arr = [107, 113, 52, 122, 134, 110, 57, 80, 80, 72, 80, 121, 141, 80]
Which number is the first entry from the right?
Answer: 80
Which number is the 3rd entry?
Answer: 52
The 1st entry from the left -> 107
The 2nd entry from the right: 141
Which number is the third entry from the right?
Answer: 121
The entry just right of 134: 110

[[170, 128, 143, 140, 63],
[114, 119, 196, 155, 153],
[157, 155, 188, 158, 147],
[128, 164, 167, 187, 117],
[154, 149, 92, 87, 176],
[171, 105, 190, 114, 129],
[153, 135, 169, 112, 189],
[155, 194, 110, 159, 131],
[99, 93, 162, 108, 181]]
Rows and columns are numbered from 1.
The entry just left of the largest entry -> 119
The entry in the top-right corner -> 63
The entry at row 3, column 1: 157
The entry just left of 194 is 155
The centre entry -> 92
The top-left entry: 170
The entry in row 1 and column 3: 143
The entry in row 1 and column 2: 128
The entry at row 2, column 1 -> 114
Read off the entry directly below the centre entry.
Answer: 190
Read off the bottom entry of the column that holds the smallest entry.
Answer: 181
Read off the entry just right of the centre entry.
Answer: 87
The entry in the bottom-left corner -> 99
The entry just right of 93: 162
Read off the entry at row 3, column 2.
Answer: 155
Read off the entry just left of 158.
Answer: 188
The entry directly below 154: 171
Read off the entry directly below 105.
Answer: 135
